In the data rows, 50 means zero.
Some points, one per row:
[83 54 26 57 55 33 54 25]
[47 57 56 42 38 79 45 54]
[40 56 59 35 45 60 44 54]
[29 40 68 39 39 53 53 53]
[79 51 39 58 53 36 49 30]
[54 67 51 44 64 50 91 37]
[40 31 72 52 36 71 52 65]
[41 70 51 44 64 51 47 57]
[51 67 40 55 66 43 55 55]
[39 50 65 50 44 55 54 60]
[93 64 17 64 57 52 53 28]
[87 55 40 67 49 39 41 38]
[61 47 38 65 30 70 36 49]
[26 38 64 35 34 74 45 58]
[47 67 53 24 70 48 56 43]
[50 46 56 40 59 32 48 59]
[59 68 27 68 71 12 38 42]
[66 42 41 60 52 38 28 43]
[54 59 35 62 50 46 29 42]
[66 40 39 66 34 45 43 46]
[31 54 52 50 66 54 63 64]
[92 66 30 71 80  4 46 29]
[54 30 55 61 30 56 44 46]
[50 45 58 45 58 53 50 57]
[44 44 49 51 64 38 49 73]
[51 39 64 46 62 47 48 58]
[41 28 49 50 47 59 42 86]
[71 54 40 64 48 37 56 29]
[55 47 47 58 33 51 49 40]
[55 49 50 73 39 40 59 40]
[35 29 68 36 43 53 45 75]
[59 56 60 58 53 45 99 32]
[37 50 45 46 53 54 45 70]
[43 32 63 33 42 70 52 60]
[58 52 41 62 46 41 61 34]
[57 26 47 69 18 45 52 43]
[48 65 66 23 55 59 54 41]
[38 69 52 40 64 61 56 52]
[39 42 36 52 60 51 53 80]
[60 65 28 59 53 41 19 43]
[77 52 33 67 41 58 65 23]
Then 24 other points, each followed by its number:
[48 39 49 37 53 56 34 77] 0
[44 53 46 42 38 77 34 65] 1
[55 50 40 64 26 52 34 48] 2
[53 53 43 79 38 41 49 44] 3
[47 31 44 55 44 60 30 86] 4
[51 52 42 64 24 51 48 41] 5
[52 59 48 35 62 48 39 49] 6
[67 63 30 78 52 40 37 42] 7
[61 30 35 59 40 41 36 46] 8
[56 79 54 31 75 59 69 43] 9
[44 44 46 43 43 71 37 68] 10
[35 50 46 36 45 63 34 69] 11
[45 44 34 48 54 54 27 86] 12
[64 43 44 75 55 36 42 47] 13
[44 17 50 48 44 41 49 79] 14
[38 54 62 56 39 65 84 48] 15
[58 26 61 42 39 55 28 60] 16
[31 46 54 38 41 63 58 55] 17
[41 39 40 52 61 49 49 85] 18
[50 51 45 38 67 44 49 61] 19
[45 44 52 48 47 51 49 63] 20
[51 58 58 48 51 60 64 52] 21
[47 51 52 58 42 58 63 53] 22
[56 50 30 58 51 28 32 42] 23
Which of these numbered points is nearest to each point below, looking only along the 2 directions in which the first points spread most? Its number follows each.
[41 47 64 41 41 58 56 53] > 0
[41 42 59 44 48 49 43 59] > 12
[30 23 55 43 28 84 58 65] > 4
[46 42 63 34 66 52 46 65] > 18
[31 41 72 41 48 44 45 60] > 17
[29 35 79 37 48 54 60 59] > 17
[52 28 52 52 43 27 38 45] > 5
[63 18 54 50 26 46 22 48] > 2
[57 49 45 72 40 42 42 49] > 3
[60 48 51 70 47 39 39 44] > 3
[53 84 54 37 81 50 89 35] > 9
[47 54 54 43 58 47 63 51] > 19
[60 45 33 65 68 35 48 47] > 23
[32 41 67 31 48 60 53 54] > 17
[83 71 13 83 66 30 60 29] > 7
[66 43 39 71 46 27 17 49] > 3
[42 39 44 43 75 37 48 70] > 19
[37 37 65 39 41 63 49 59] > 11
[48 44 51 44 64 49 42 63] > 21
[25 45 58 44 41 56 42 60] > 11
[39 37 62 38 36 63 42 62] > 1
[45 48 66 31 34 62 49 48] > 0
[39 28 49 47 44 71 50 69] > 1
[42 53 52 51 48 64 50 59] > 20
[74 62 30 60 48 41 36 28] > 7
[48 60 55 55 42 53 35 50] > 22
[38 58 56 53 48 45 55 50] > 21
[51 40 58 48 48 51 56 58] > 20
[49 40 59 44 59 57 41 65] > 15
[47 30 64 41 45 53 34 61] > 1
[43 33 59 39 52 57 49 60] > 0
[44 55 44 69 63 29 60 57] > 6
[33 40 63 41 63 47 51 62] > 18
[51 45 60 53 42 51 60 52] > 22
[58 77 58 30 90 30 69 34] > 9
[57 72 48 34 99 28 65 45] > 9
[73 55 40 60 40 52 46 28] > 13
